[[153 129 139 113 115]
 [119 122 115 124 123]
 [117 102 134 104 144]
 [127 128 125 130 125]]
:
[[119 122 115]
 [117 102 134]]

[[115 101 142]
 [137 137 124]
 [132 121 137]
 [132 142 119]]
:
[[137 137 124]
 [132 121 137]]

[[119 134 147 136]
 [120 144 142 155]
 [133 110 151 129]
 [131 116 139 119]]
:
[[120 144 142]
 [133 110 151]]

[[132 102 115]
 [121 125 138]
 [128 130 130]
 [143 115 128]]
:
[[121 125 138]
 [128 130 130]]

[[135 134 151 123 116]
 [142 140 124 131 131]
 [135 131 125 135 130]
 [155 112 125 121 135]
 [138 137 136 113 134]]
:
[[142 140 124]
 [135 131 125]]

[[149 130 116]
 [141 127 128]
 [107 132 118]]
:
[[141 127 128]
 [107 132 118]]

[[128 119 132]
 [138 115 110]
 [137 110 119]
 [145 112 111]
 [121  99 120]]
:
[[138 115 110]
 [137 110 119]]

[[139 119 121 102  99]
 [123 130 126 129 129]
 [119 117 118 144 145]
 [130 128 127 121 120]]
:
[[123 130 126]
 [119 117 118]]
---
[[132 112 130 111 119 110 118 144 142 133 116 138]
 [116 120 134 132 129 147 113 128 128 110 134 112]
 [130 140 115 127 125 132 139 129 149 138 143 107]]
:
[[116 138 132 112 130 111 119 110 118 144 142 133]
 [134 112 116 120 134 132 129 147 113 128 128 110]
 [143 107 130 140 115 127 125 132 139 129 149 138]]

[[128 125 126 129 127 122]
 [120 105 128 128 131 123]
 [140 124 127 130 127 119]
 [132 121 120 127 126 133]
 [130 148 150 134 137 118]
 [123 119 119 125 133 108]
 [140 127 125 127 130 126]
 [151 129 113 128 137 103]
 [124 124 132 126 152 129]
 [117 105 108 127 125 128]
 [128 133 129 127 133 132]]
:
[[127 122 128 125 126 129]
 [131 123 120 105 128 128]
 [127 119 140 124 127 130]
 [126 133 132 121 120 127]
 [137 118 130 148 150 134]
 [133 108 123 119 119 125]
 [130 126 140 127 125 127]
 [137 103 151 129 113 128]
 [152 129 124 124 132 126]
 [125 128 117 105 108 127]
 [133 132 128 133 129 127]]

[[107 145 131 110 127 127 116 126 130 131 118 125]
 [106 141 132 110 127 127 116 130 130 131 117 125]]
:
[[118 125 107 145 131 110 127 127 116 126 130 131]
 [117 125 106 141 132 110 127 127 116 130 130 131]]

[[119 144 138]
 [117 130 122]
 [134 126 137]
 [124 133 111]
 [128 135 114]
 [131 156 131]
 [137 119 125]
 [144 143 137]
 [126 135 129]
 [121 130 105]
 [113 138 126]]
:
[[144 138 119]
 [130 122 117]
 [126 137 134]
 [133 111 124]
 [135 114 128]
 [156 131 131]
 [119 125 137]
 [143 137 144]
 [135 129 126]
 [130 105 121]
 [138 126 113]]

[[115 138 124 133 119 138 140 134 130 141 122 126 120 121]
 [131 122 129 118 143 127 129 123 135 123 135 122 139 138]
 [131 120 148 137 127 127 123 135 120 125 110 142 149 124]
 [128 138 141 135 113 111 131 138 127 137 125 130 132 106]]
:
[[120 121 115 138 124 133 119 138 140 134 130 141 122 126]
 [139 138 131 122 129 118 143 127 129 123 135 123 135 122]
 [149 124 131 120 148 137 127 127 123 135 120 125 110 142]
 [132 106 128 138 141 135 113 111 131 138 127 137 125 130]]

[[128 153 128 129 123 127 128]
 [128 130 128 128 126 139 128]
 [129 134 128 128 136 129 128]]
:
[[127 128 128 153 128 129 123]
 [139 128 128 130 128 128 126]
 [129 128 129 134 128 128 136]]

[[119 120 133 117 131 139 137 125]
 [125 116 124 119 134 132 128 118]
 [127 128 125 111 137 121 122 128]
 [122 127 128 132 116 119 132 127]
 [134 112 115 113 134 123 121 110]
 [127 109 123 139 122 136 131 108]
 [121 119 132 127 122 138 139 121]
 [138 123 117 113 127 121 122 115]
 [138 121 117 123 126 125 122 112]
 [128 118 127 152 127 138 125 116]]
:
[[137 125 119 120 133 117 131 139]
 [128 118 125 116 124 119 134 132]
 [122 128 127 128 125 111 137 121]
 [132 127 122 127 128 132 116 119]
 [121 110 134 112 115 113 134 123]
 [131 108 127 109 123 139 122 136]
 [139 121 121 119 132 127 122 138]
 [122 115 138 123 117 113 127 121]
 [122 112 138 121 117 123 126 125]
 [125 116 128 118 127 152 127 138]]
---
[[130 122 154]
 [129 130 113]]
:
[154 130]

[[134 147]
 [133 107]
 [119 158]]
:
[147 133]

[[116 105 146 143 129]
 [153 142 138 116 123]
 [119 127 108 139 137]]
:
[129 116 108]

[[130 134 127 126 127]
 [127 137 120 128 124]
 [123 131 127 112 125]
 [122 120 102 130 120]
 [132 130 140 146 124]]
:
[127 128 127 120 132]

[[131 135]
 [125 155]]
:
[135 125]

[[133 150 128 126]
 [118 128 135 126]
 [113 141 149 142]
 [130 128 132 125]]
:
[126 135 141 130]

[[130 134]
 [135 144]
 [138 100]
 [102 143]]
:
[134 135]
---
[[112 139 117]
 [111 119 158]]
:
[112 119]

[[134 132 131 126 122]
 [150 115 132 122 132]
 [143 123 126 115 125]
 [134 121 129 127 114]]
:
[134 115 126 127]

[[106 107 143 154]
 [146 134 122 130]]
:
[106 134]

[[127 128 129 128 126]
 [128 130 106 113 104]
 [143 129 115 128 136]
 [129 127 129 126 128]]
:
[127 130 115 126]

[[104 116 139]
 [134 132 133]
 [151 151 148]
 [106 131 116]]
:
[104 132 148]

[[130 153]
 [143 129]
 [125 138]]
:
[130 129]

[[113 118 101]
 [126 128 121]]
:
[113 128]
